rotation steps, each row followed by its count of steps
The counts run from 0 to 323.
11  -18  -1  -3  -8  -2  -17  7  9  17  3  -14  10  -5  -13  -1  16  -2  18  3  -2  5  2  5  -1  8  1  7  -5  -16  3  -7  -7
271
11  3  -8  -7  10  -9  1  4  -6  -22  -17  9  -3  -12  5  7  11  1  -11  -6  4  3  -11  0  -10  2  -4  2  -21  5  -13  -2  9
196
-10  0  17  -3  -11  -20  -2  -2  -4  -14  9  15  -13  12  -4  -2  -6  8  4  3  7  0  14  -10  -5  -11  8  -7  2  -7  5  -8  -7
98
13  13  -2  7  6  2  -3  -7  -7  -12  -3  2  -12  5  -5  3  -3  -4  -4  -4  -2  -10  -5  -9  -15  -7  -18  20  9  13  -10  14  -7
180
5  0  7  -17  -1  -10  -6  -26  -2  -10  -6  3  -4  -14  5  1  1  -6  4  1  -8  -8  -9  3  -8  7  -6  -2  0  -4  -8  -16  23
146
11  -1  -10  3  2  -5  -10  4  3  -24  -11  2  -2  -13  0  -7  16  -7  -16  3  11  -11  -9  2  -12  3  -8  12  -12  1  -7  -3  11
190
8  7  5  20  -6  -19  -5  2  -11  6  5  4  1  3  -2  20  3  -8  -14  -18  2  -11  2  -3  3  -7  9  -6  -9  4  -6  -8  -11
303
6  3  20  -4  -4  -16  0  1  -24  -10  3  9  -8  3  -10  7  -7  11  9  -2  -1  6  12  -10  -4  -8  12  -9  -13  5  2  0  -3
93
-4  7  -9  -13  0  10  -2  16  2  -13  11  -6  3  3  -4  10  5  10  17  5  10  -15  3  -8  -4  2  7  10  8  -23  7  -3  -7
220
7  -2  -5  4  13  -13  -11  5  -5  -11  -14  4  -4  4  11  -8  16  -10  0  3  7  15  -13  -6  -13  -4  14  -12  -13  -10  -3  -11  -11
200
-21  -4  -6  -3  -24  -11  -4  10  7  -12  11  -3  5  -10  4  12  12  -4  7  4  -10  10  -1  -7  4  -6  -1  12  -3  2  -9  8  -14
60
6  2  17  -8  -5  -18  -3  -2  -15  -9  -3  18  -13  7  -12  -5  -5  7  11  -5  12  9  11  -9  -6  -9  7  -11  -7  3  2  1  -5
92
8  -8  16  -8  -2  -15  -5  -3  -7  -11  -3  17  -10  1  -13  -15  2  -3  11  -2  19  13  12  -6  -8  -7  9  -10  -5  -1  8  -6  -2
91
1  2  -3  17  -3  6  -6  -2  1  -16  6  -17  2  2  -2  -8  11  -9  1  9  -7  -7  4  -6  -19  -7  -3  18  16  -4  3  -1  -14
177
-10  0  9  -7  -11  -16  -10  -22  -5  -4  4  -3  6  2  7  -2  5  14  5  0  1  -16  -10  2  -14  0  -1  -4  5  -15  -6  -13  3
148
13  14  -2  17  5  -4  -11  5  -16  -10  -7  -5  -5  5  -4  4  2  3  -10  4  5  -18  -13  -4  -11  -4  -3  7  -8  7  -12  11  -10
187
-6  -6  0  -4  -8  -12  -6  13  11  -10  11  1  6  5  5  24  16  5  -15  -17  -12  7  13  -2  -6  -7  0  5  -6  7  -5  3  -1
313
16  10  10  9  -9  -20  -3  -5  -11  4  3  14  -15  3  -7  13  -8  -3  -7  -12  7  -15  2  -9  6  -6  -4  8  -3  6  -2  -5  3
296
-3  5  1  1  -7  -5  -10  -1  -14  1  0  5  -10  1  5  24  -4  -2  4  11  -16  -2  -12  -10  18  -3  -3  -1  -7  -12  -20  5  -2
253
-1  0  -5  -8  10  -9  -1  13  -5  -19  -2  -4  3  0  15  10  14  11  2  10  -13  9  -1  -7  -10  1  13  1  -20  -5  -5  -9  -1
204
-3  10  -8  -15  -1  -1  -3  14  6  -7  5  2  -10  16  6  4  0  12  15  6  7  -2  -2  -13  -10  -2  8  5  5  -16  1  -9  -17
214
-8  -8  -9  -18  2  -5  -7  13  3  2  6  -7  11  8  3  18  22  17  7  -7  -12  9  -1  -4  -11  6  5  2  4  -5  0  1  6
16
3  1  -9  -10  -2  -11  -3  8  -7  -24  -11  3  4  -10  9  4  20  14  -10  -1  3  2  -7  -3  -12  -4  -4  2  -19  -2  -9  -3  5
197
5  -4  9  -1  -10  -8  -21  8  -8  -2  4  -9  9  -4  -18  -13  9  4  12  7  19  -3  5  0  -9  -1  15  -2  -10  -2  9  2  -9
83
2  -11  -4  -1  -4  -13  7  -7  13  -4  -3  4  -1  -1  -7  -2  3  3  7  -17  4  6  -4  6  -19  4  -10  8  14  -8  -2  -19  -20
163
8  3  -10  -3  15  11  -4  8  -1  -2  0  0  -4  7  -8  2  -1  -15  20  0  15  -11  -3  -7  -4  2  12  0  12  -19  6  -3  -10
222
-1  -1  -12  2  0  -9  -15  6  16  -6  -2  1  0  -5  8  10  19  -18  -17  -6  2  -10  -7  -1  0  5  7  -5  -4  -9  -4  -16  15
2
-13  -3  -8  -6  -17  -12  1  9  6  -15  4  5  -2  -14  -1  14  5  -5  5  -5  -9  13  -3  -6  7  -1  -8  15  -4  9  -12  7  -5
59
5  -1  3  -10  2  2  -16  6  4  -2  6  -12  9  -7  -4  5  3  -22  15  11  -2  -6  4  -2  0  10  6  16  -17  13  -3  12  6
73
9  0  10  20  -12  -17  -10  -5  -1  0  7  -5  -4  -1  -6  -7  8  -11  -1  7  4  -16  9  -8  1  -3  6  6  4  -8  16  -18  5
293
5  6  -2  -12  0  -2  -12  10  11  2  5  4  -10  16  1  20  4  -2  -8  -16  -9  12  3  -7  -10  -8  0  1  2  18  -10  9  -4
318
-13  -3  6  2  -7  3  -9  5  14  -14  16  -8  6  -6  -7  13  -4  -14  -3  0  2  -18  12  8  3  2  16  -4  2  -10  -4  -13  -8
111
20  -2  5  -10  -8  -1  -6  6  -13  17  2  -6  1  -5  -17  17  5  14  17  -5  -12  9  3  -2  1  0  -5  7  -9  0  -3  5  -9
275
-4  -10  -1  24  -5  -6  -8  12  -5  -4  -5  5  -13  3  -15  1  9  2  -2  21  -7  0  -5  -8  9  -4  5  -13  11  -17  -3  -4  -6
243
-6  -12  0  -4  -14  -11  -19  3  10  12  6  -5  11  10  2  11  12  6  10  5  5  -5  -7  1  5  5  -7  8  -9  -21  -10  -1  -8
264
-11  -3  0  7  -13  -6  -7  8  -5  -11  3  -2  -8  -11  -4  15  10  4  -4  21  -18  -1  -5  -6  17  -2  2  -3  -1  -15  -11  -7  6
248
2  1  8  -10  -4  3  -17  -13  1  -7  -1  -12  -4  -17  -7  -4  7  -2  -1  15  -22  -6  -4  6  -9  2  7  -8  6  0  -7  -14  19
139
-5  4  12  8  0  -11  -5  0  9  -5  8  4  -11  8  -5  7  -16  -20  4  2  5  -11  8  -1  2  1  19  -10  6  -8  -1  -18  -15
106
7  1  -6  -21  13  -6  -5  5  0  14  -3  9  -9  16  -8  12  6  4  13  -11  -6  12  -9  -11  -11  5  -1  -2  17  6  0  7  1
20
